T: rows in a few groups, each row roughly a mix of its group's directions
T (130 x 10)
[[  6  -8  -3   0 -35 -15  -4  -9   1   1]
 [  7  -1 -26 -11 -16   5 -15   7  -3  15]
 [-17   1   2  -9  30   8   0  14   5   6]
 [  4  12   4   9 -11 -19 -20  -2 -22  -2]
 [-21 -15 -13  13  17  18  -5   3  -1  -2]
 [  7 -18   4  -9  -9  14   7 -18   9  21]
 [  9   0 -13  -8   1  14  30 -10   1  11]
 [  5   8 -15  -7 -14  17  -8  26   6   4]
 [ -3   8   4  -5  35  10  -4  12   4  -1]
 [ 20  10  17  20 -14 -11 -11   1   0   4]
 [ 12  -2   1  11 -29 -16   3 -15   4   6]
 [ -6   4  -1  -3  -8 -15 -12   5 -33  -5]
 [  3  -1  13  16 -10 -10 -26   6   6 -15]
 [  5  -4   2   2 -31 -18  -1 -15   8   3]
 [-17   5 -13 -14  -6   0   2  24  16  -7]
 [-13   8   5  -9  11   9  25  17  10  11]
 [  5  -6  -2   5 -32 -14  12  -7   3   9]
 [ 22  16   8 -10 -13 -21   8   0  -4   3]
 [ 13  10  -7 -11  -6   9  29   6  13   8]
 [  2  -7   1   6 -37 -10  -5  -7  -3  -4]
 [  5  31  -1  -9 -16 -14  -5   3  -7  -2]
 [  3  12  10   1   7   1  -1  32  12  12]
 [-12   4   2  -7  32  16  -2  11  -3   2]
 [-19   6   8   3  26  18   3  12  -3  -1]
 [  6  11   3  -3   3  14  -2  33  10   8]
 [ -3   5 -20 -12 -26  -3  -8  13   5   8]
 [-10  -6  20   0   4   1  -1 -16  25  14]
 [ -8  -1 -13  -7   7   6 -11  28 -13 -14]
 [ -4  12   4  -3   1  -3   8  33  17   5]
 [ -9  17  11 -21  -3  12  16  10   9  10]
 [ 22  16   7 -13 -13 -20   9   2   0  -4]
 [-13   9   3 -16  10  17  17 -17   6   9]
 [-13 -13   6  -3  17 -13  11 -24  -1 -10]
 [-25  -6   0 -16  21  12   6  -9  -3   3]
 [-17   6  -4   4   9  -2 -10  27 -12 -13]
 [  5  -6  23   6  11  -1  17 -22  -7  -8]
 [ -3 -14 -11  -7  -6  -4  11 -29  -8 -12]
 [ -6  18   6  -1  12 -22  -2  25   1  -5]
 [ 10  -3   8  14 -14   0  -4  14  29   3]
 [-10   6  19   4 -20  -8 -21  10  -7  -6]
 [-10   9 -14  -5 -22  12 -13  16   4 -11]
 [  6 -14 -11   4  -4  -3 -26 -13 -18  -7]
 [  9  -8  11  -9  -2  -2  11 -14  16  27]
 [-17   5  -9 -20  23   7  11  -3   6   8]
 [-11  -4  -8 -17  11  18  24  -7   3   7]
 [ -4   3 -18 -15  25   2  10 -17  -8  -1]
 [ -2  -9   5  -4  15   5  -2 -14  30  13]
 [-10  12   8 -15   1  16  20  19   2  10]
 [-11   6   4  -6  31  17  -2  12  -2   1]
 [ -6  12   8  -8   1   3  -9  31  13  10]
 [ -3  15  15   0  -5 -10   2  26  13  12]
 [  2  -5   1   2 -36  -9  -2 -14  -3   1]
 [  3 -12  -3   2   0 -10  -5 -33 -15   4]
 [  6 -11   1  -2  -5 -10  -1 -33 -14   7]
 [ -1 -11  -4   6  -1 -10  -2 -34 -14  -5]
 [ -1  12   4  -9  12   7  25  19  11  10]
 [-18   6  -4  27   3   0   0   0 -16 -17]
 [-17  -3  -4  -8  15  16  13 -18   6  16]
 [ -2 -14   0   4   8   2  20 -12  15  24]
 [  6   9   2  17 -13 -13 -27  -7   9  -6]
 [-10  11   1   3  -4 -15 -30  -9  -9 -10]
 [ -9  11   3  -5  30  18   7  10   0  -7]
 [ -7  11  -7 -15   9  12  22 -14   2  18]
 [ -2 -14 -17  -9  -8   6  -2 -27 -12  -9]
 [ 21  16   7 -15 -12 -20   6   6  -1  -1]
 [-15  -4   0 -14  19  15  16 -15  -6   9]
 [ 13  -9  -2  19  -1 -16 -19 -20  -2   2]
 [ 15   0  21  18 -15  -8  -8  17   0   1]
 [-10   0 -11 -17  18  10  21  -4  -3  14]
 [ 17  11  -1  -5 -22  -8   8  22  -1  -9]
 [ 10   2  13   2   0  -5   0 -24  15  23]
 [  5  -7  -6  14   6   9 -18 -23 -17  -8]
 [  2   1   7   3 -34  -7  -4 -18   0  -4]
 [  2   9   6   0 -14 -17 -13  12 -26  -8]
 [ 14  -9  -4  12 -27 -16  -4 -11  -3   4]
 [  5 -11  -7  15 -18  -3 -13 -17 -17 -11]
 [-21  -7  -3 -17  13  14  16   7   9   9]
 [ -7  15   4  -2  -7   2   1  32  15  -2]
 [-13  -2 -13 -14  23   9  15  -8   8  12]
 [  4 -15  -9  22  -6 -11 -11 -20  -9 -10]
 [  3 -12 -10   7   2   1  -4 -31 -16  -9]
 [-24 -17  -1  12  15  15   0  -1   7  10]
 [ 17  -3  -3  -3 -27 -16  -4 -15   3   8]
 [-28   9  15 -13  -7   0 -13  11   3  -4]
 [  9  -6   6  14  -2  -3  -3 -31 -18  -3]
 [-23   3  -2  -9  21   9  -1 -14  12  12]
 [-17   5   3   0 -21 -11 -18   9 -18   5]
 [ -8  12  -5   2   4 -11   0  23  -8 -25]
 [  0 -12   3   9   2   9   4 -23   6  27]
 [ -9  10   4  -9  33  15  -1  -1   0  -5]
 [-12  -5  15  -3   4  10 -26  -4   3  20]
 [ -6   7   2   2  28  19   7  17  -5  -4]
 [ 10  -6  11  11 -18 -11 -10  20 -15 -10]
 [ -3  12  -1 -12   1  22  21  18  -8  -7]
 [  2  -4  25  10  17 -12   8 -20  -5   1]
 [ 15   0   8  14 -21 -11 -13  17   2 -10]
 [ 22  17   4 -14 -14 -17   1   4  -4 -11]
 [-12  11   5 -12   5  12  23  20   7   1]
 [ 13 -10  -9  14  -8 -12 -18 -19  -7 -13]
 [ 14  -8  15  13  19  -5  12 -19  -9   3]
 [ 20  19   0 -10 -10 -20   6   9  -6 -11]
 [  0  -5 -20  -9   9  10  -6  18   0 -24]
 [ -6  19   7   0  -4 -16 -21  -8 -19  -5]
 [ -3   1  -4   3  35  11   3  14  -3  -2]
 [-25 -13  -6  18  15  15  -3  -3   1   2]
 [ -2 -10  15   7  26   3  -1 -21  -8  -9]
 [-25 -12  -4   8   4  16  -8  16 -14  -1]
 [  0  16  -8   4   6  -5 -22  16 -19 -11]
 [-13  -8  -9   1  15 -11 -25  -5  -7 -16]
 [  6  10  -1  -3   3   9  -6  33  10  13]
 [ -9   2  -1  -5  35  13   2   9  -2   6]
 [-23 -11   7  -4  -9  -4 -18  16  -9 -12]
 [ -8   0  10   8 -17 -12 -18   8 -24   2]
 [ -6  12   9  -7   2   0   1  32  17   7]
 [-13   9   6  -7  10  13  23  20   6   8]
 [  3 -22 -14  -7  -4  13  23  11  -8  -2]
 [  4  -4  -2  13 -13  -9 -11 -26  -3 -19]
 [ 10 -12  -3  -2   2   0 -11 -30 -16  10]
 [ 11  -2   0  11  -3 -10 -23 -23  -2 -14]
 [ -1  -5  20   0  -8  -2   9 -20  13  22]
 [  8  -5  19  15  13  -8  13 -22  -9  -3]
 [  9 -12  -9   9  -2  -3   4 -31 -16  -4]
 [-21   6  17   4 -10  -4  -9  18 -18  -4]
 [-21 -15 -10  11  18  16  -1   3   9  -6]
 [ -1  -4 -31 -12  -6  10 -15  10   1   5]
 [-17 -10 -13   1   4  10   5  21  -7 -21]
 [-20 -19  -7  11  10  21  -5  -1  -5  10]
 [-15  11   8  -5  12  13  22  19   8   0]
 [  0  -8 -22  -5   4  18 -11  12 -14 -15]
 [-16  10   4 -13  12  15  24  10   5   4]]

the two rows of each list that fit no group, in list order (the others fit one group, some only roughly)
- j_810: [ -5   8   6   4   4   1  -5  16 -29 -19]
- j_482: [ 22  -5  -4  -5  -1   6  -3 -23   4  22]
- j_980: [ -9  10  15 -13  14  11  13 -15  -6  17]
- j_696: [ -4  -9   2  15   6  17 -15 -26   7   4]
- j_697: [ 24  -5   8   5 -14 -20  -9  -2 -13 -10]
- j_312: [ -5 -19   6  -1   9  16   2 -15  18  17]
- j_663: [-16 -12  13   8 -16  -5 -24   9  -7   0]
- j_744: [ -4 -12 -20  -6  14  12  15 -14  17   3]
- j_739: [ -3  -1 -15  -7   2  21  20 -14  17   5]
- j_492: [-10 -23  -8   4  22   7  -9 -14  10  -5]
 : j_810 j_697
- j_408: [-10  -7 -10  -1  16  13   8 -20  17  13]
- j_259: [ -2 -15  -8 -10  10  19  27  -2   4   7]
- j_363: [ 11   2   6  -6   4 -14  16   1  12  29]
- j_160: [-5 22 -7 -3  5 -5  6 31  3  1]
- j_24: [ 15  -1 -28  -7  -9   2 -15   7  12   9]
- j_815: [ -2   5  17   1  -7 -14 -11  16 -24 -10]
- j_679: [-12  -8  -9  -6  -2  16 -17  18 -14 -16]
- j_451: [-23   7   8  -7  -5 -15   5  18  18  -2]
- j_218: [ -8  17   7 -16   5   6  21  15  15  -2]
- j_466: [  8   6   3   8 -14 -13 -22   8   6 -22]
 : j_160 j_24
- j_359: [ 22 -10  -8 -12  -1  10  -1 -21  15   9]
- j_550: [ 10  -5  -8  12  -4  -1 -23 -15 -13 -19]
- j_919: [-16  12  13 -11   1   5  17  22  12   4]
- j_655: [-17 -11  -2  10  23  22   2   7   3  -6]
- j_877: [ -2   4   7 -12  11 -11   5  23  16  19]
- j_862: [-23 -22   6   0   4  17   6   1  13   8]
- j_299: [-5 16  0 -6  9  6 -2 33 -4 11]
- j_944: [  9   1  -5   7  19  -4  -1 -19  27   6]
- j_705: [  5  -7  11   5 -11   6   2 -30   6  19]
- j_316: [ -9   2  -8   9 -15   8   0   2 -20 -27]
- j_552: [  9  -7 -16 -11   7  10  25   9  16  -2]
- j_672: [-10 -24  -1  -8   6  23  -4  -6  15   9]
- j_989: [  7   6 -12  -1  -6  -2  -4  17 -32   7]
- j_582: [-11  10   1  -5  10 -11  -3  29  -1 -17]
- j_970: [ -8  -6  -8  -5  -5  16 -18  15 -18 -16]
 : j_655 j_299
- j_66: [  4  -5  -2   8  11  10 -10 -29  16  11]
- j_796: [  3  -6   4   6 -36 -13   5   1   5  -4]
- j_267: [-21   4  -1 -18  13  15  13 -13  -2   9]
- j_635: [ 21 -22  10  -2   4   2   3 -21   9   7]
- j_436: [  1   5 -16  -8   0 -10 -32   0 -13  -6]
- j_187: [  1   4  -1 -11 -13  -2  -2  27 -21 -12]
- j_809: [ -1   8   8 -16  13  10  25  -4 -17   7]
- j_469: [  3  -4  10   7 -12  -9  14 -30 -10  -5]
- j_779: [ 10   9   1 -18 -12  -8   2  19  -1 -24]
- j_425: [  1  -1  -9 -20  11  11  29  -2  -2   6]
 : j_635 j_436
